Each path below is one point turned by a fixed rotation once a step. After each direction that follows a path, write how fast that rotation turns it, in degrees each step (0 if it stays still).
Each turn is a multiple of 5 degrees from 10 to 175, or 0.
Each row of a path follows its step; steps can be skipped.
path 1
step 2: |  14 |  27 |   3 | -21 |  -5 |   5 |  31 |  49 |  -9 |  10 | -28 | -29 |  28 | -18 |  44 |  26 |   4 | -20 |   3 | -26 |  -1 |   7 | -13 |  12 |   5 | -19 |   0 |   2 |  -7 |  22 |  -3 |  16 |  -6 |  29 |  -5 |   0 |  -5 |  20 |  18 |  13 | -20 |   0 | -33 | -11 | -32 | -20 | -32 |  18 | -13 |  14 |   7 |   8 |   6 | -25 | -10 | -25 |
step 3: |  23 |   9 |  -4 | -35 | -15 |  29 |  26 |  51 |  14 | -21 | -10 | -22 |  26 | -35 |  14 | -36 |   7 |  20 | -22 |   5 |   0 |  21 |  15 | -13 |  -3 | -31 |   1 |  16 |  -1 |   2 |  -6 |   9 | -15 |  14 |   3 |  11 |  34 |   0 |  -2 |   8 |  -3 |  -7 |   2 |   4 | -32 | -15 | -14 |   1 |   2 |  15 | -10 |  28 |  36 | -12 |  14 | -39 |
step 5: | -26 |   8 |  -4 | -19 |  -7 |   7 |  44 |  -2 | -10 |  12 |  -5 |  -2 | -25 |   8 |  18 |  15 |   8 |   4 |  10 |   5 |  21 |  -8 | -12 |   1 |   8 |   5 |  -2 |  -6 | -26 | -25 |  -3 |  10 |   6 | -23 |   9 | -28 |   9 |  44 |  -5 |   4 | -13 | -26 | -28 |  18 | -12 |   6 |  25 |  34 | -23 | -32 | -35 |  43 |  29 | -18 |   4 | -33 |
step 10: |  16 |  40 |   5 | -11 |  10 |   1 |  20 |  15 | -19 |  15 | -28 | -22 |  -9 |  19 |  22 |   2 |  40 | -11 |  26 | -25 |  11 |   4 |  31 |  12 | -21 | -27 | -10 |  16 |  -3 | -12 |  29 |  17 | -18 | -13 |  -5 |  -5 |  14 |  14 |  -7 | -13 | -15 | -22 |  -3 |  -6 | -27 |   8 |   7 |  32 | -15 |  -1 |  -5 |  46 |  25 | -13 |  24 | -32 |
step 14: |  14 |  40 | -21 | -38 |   9 |  29 |  27 |   5 |   3 | -39 |   7 | -19 | -33 |   0 |  18 |   1 |  14 |  -1 | -20 |  -5 |  11 |   4 |  -9 |   1 |  20 | -18 |  -8 |  32 |  21 |  13 |  -7 |  20 | -26 |   3 |   7 | -29 |  18 |   8 |   9 |  19 |  17 |  -9 | -26 |   8 |  -5 | -29 | -25 |  16 |  -9 |  17 | -15 |  22 |  43 |  -9 |   5 | -25 |
step 16: |   3 |  29 |  -5 |  -5 | -17 | -13 |   0 |   6 | -21 |  16 | -42 |  21 |   8 |  -5 |  16 |  -6 |   2 |   4 |   0 |  26 |  31 |  14 |  -4 |  16 |   7 |   1 | -14 |  -3 |  10 |  17 | -20 |   9 |  17 | -21 |  36 |   3 |  29 |  34 | -13 |   3 | -27 |  -7 |   2 |  14 | -45 |   9 |  35 |  21 |   4 | -14 | -36 |  49 |  16 | -19 |   8 | -13 |
step 18: |   1 |   0 |  -6 | -30 |  19 |  -8 |  31 |  27 | -10 |  -2 |  -8 | -30 |   7 | -30 |  16 |  18 |  17 |   4 | -11 |   1 |  27 |  20 |  32 |  48 |  11 |  -6 |  16 |  37 | -17 |   9 |  33 |  16 |  12 | -17 |   9 | -21 | -10 |  15 |  12 | -31 | -13 |   5 |  -3 |  -4 |  -9 | -20 | -39 |   9 | -33 |   3 | -11 |  21 |  10 |  13 |   4 | -22 |
step 19: |  12 |  -3 |  -5 | -21 |   4 |   7 |  17 |  37 | -29 |  -3 |   5 | -34 | -21 |   0 |  13 |  -6 |  -3 | -28 |  -9 | -12 |  11 |  39 |  15 |  19 |  21 |  -2 |  -2 |  30 |  22 |  -7 | -14 |  32 |  -6 |  -5 |  19 |  10 |  29 |  17 |  22 |  -7 | -27 |   8 |  -2 |  -3 |   2 | -23 | -44 |  18 |  26 |   5 |  -3 |  17 |  16 | -20 | -18 | -47 |
Directions:
|  -1 |   6 | -12 |  -7 |  -5 |  -4 |  -1 |  14 |  -4 |  -1 |   6 |  10 |  -2 |  -6 |  -5 | -10 | -11 |  -1 |  -6 |  -7 |  10 |   1 |  -9 |   1 |  -5 |   4 |   0 |  -1 |  -2 |  -4 |  -1 |  10 |  13 |   1 |   0 |   4 |   1 |  -4 |   7 | -12 |  -2 |   2 |  -8 |  -1 |   1 |  13 |   8 |  -1 |   2 |  -5 |   5 |   7 |   2 |  -4 |   8 |  -9 |
135
|  -2 |   6 |   4 |   1 |   1 |  -6 |   3 |  -3 |   5 | -10 |  -4 |  12 |  -3 |   6 |   7 |   2 |   0 | -11 |   8 |  -2 |   7 |   5 |   1 |   3 |  -3 | -12 |  -9 |  13 |  -3 |  -4 |   3 |   0 |   4 |  13 |  -8 |   2 |   3 |   8 |   7 |   4 |   2 |  13 |  -3 |  -5 |  -3 |   5 |  -6 |  -3 |   9 |  -5 |   2 |   7 |  -5 |   2 |  -5 |  15 |
175
|  -2 |  -3 |  -4 |  -8 |   5 |   6 |  -1 |  -3 |   2 | -15 |   2 |  -2 | -12 |  -7 |  -4 |   5 |  13 |   5 |  -9 |  -3 |   8 |  -7 |  13 |   6 |  -7 |   6 |   7 |  -2 |  -3 |  -4 |  -4 |   4 |   2 |  -2 |  -3 |  -1 |  -3 |   9 |   1 |   7 |   2 |   4 |  11 |   1 |   8 |   4 |  -6 |  -2 |  -7 | -17 |   7 |  -3 |   3 |  -6 |   5 |   4 |
80
|  -5 |   5 |  -6 |   5 |   2 |   6 | -13 |   3 |  -3 |   2 |  -4 |   1 |  -8 |   2 |   3 |   1 |  -3 |   7 |   2 |   4 |  -5 |   2 |   4 |   2 |   8 |  -7 |  -8 |   5 |  -4 |  -9 |   2 |  -4 | -18 |   0 |   6 |  -5 |  -9 |  14 |   7 | -17 |   1 |  -4 |  -9 |   0 |   6 |   2 |  -2 |  -6 |   2 |  -2 |   4 |  -5 |   0 | -13 |   3 |   0 |
80
|   7 |   8 |   3 |  -8 |  -1 |   5 |  -3 |   8 |  -9 |  -3 |   3 |   3 |   1 |   1 | -10 |   3 |  -1 |   3 |   6 |  -1 | -12 |   4 |   2 |  -2 |   3 |  -5 |  -2 |  18 | -10 |  13 |  -2 |  -6 |  -3 |  -2 | -10 |   0 |  -3 |  -8 |  -4 |   3 |   1 |  -2 |   6 |  -3 |   7 |   2 |   2 |  -4 |  -9 |   1 |   2 |   7 |   9 |   8 |  16 |   7 |
100
|  -4 |  -8 |  -1 |   2 | -15 |  -4 |   0 |   2 |  -8 |  -7 |   3 |  -3 |  -3 |   8 |  13 |   4 |  -8 |  -4 |   6 |   0 |  -4 |  -7 |  10 |  10 |  -2 |   1 |   2 |   2 |   0 |  -2 |   0 | -12 |  12 |  -6 |   6 |   3 |   5 |  -1 |  -1 |  -7 |  13 |  -2 |  -7 |   8 |   4 | -12 |  -1 |  -5 |  -4 |  -9 |   6 |   4 |  -3 |  11 |   2 |  -6 |
60
|  -2 |   2 |  -7 |   9 |  12 |  -1 |   2 |   1 | -10 |   4 |   5 |  -4 |  -9 |  13 |  -2 |   7 |   5 |  -2 |  -7 |   6 |   0 |   6 |  -8 | -20 |  -8 |  -6 |  -1 |  -2 |   5 | -12 |   3 |   0 |   3 |  -3 |   2 |   5 |   1 |  -1 | -11 |  -3 |   5 |   2 |   4 |   1 |   2 |  -8 |   0 |   4 |   2 |  -5 |   1 |  16 |   4 |  -2 |   3 |   4 |
70
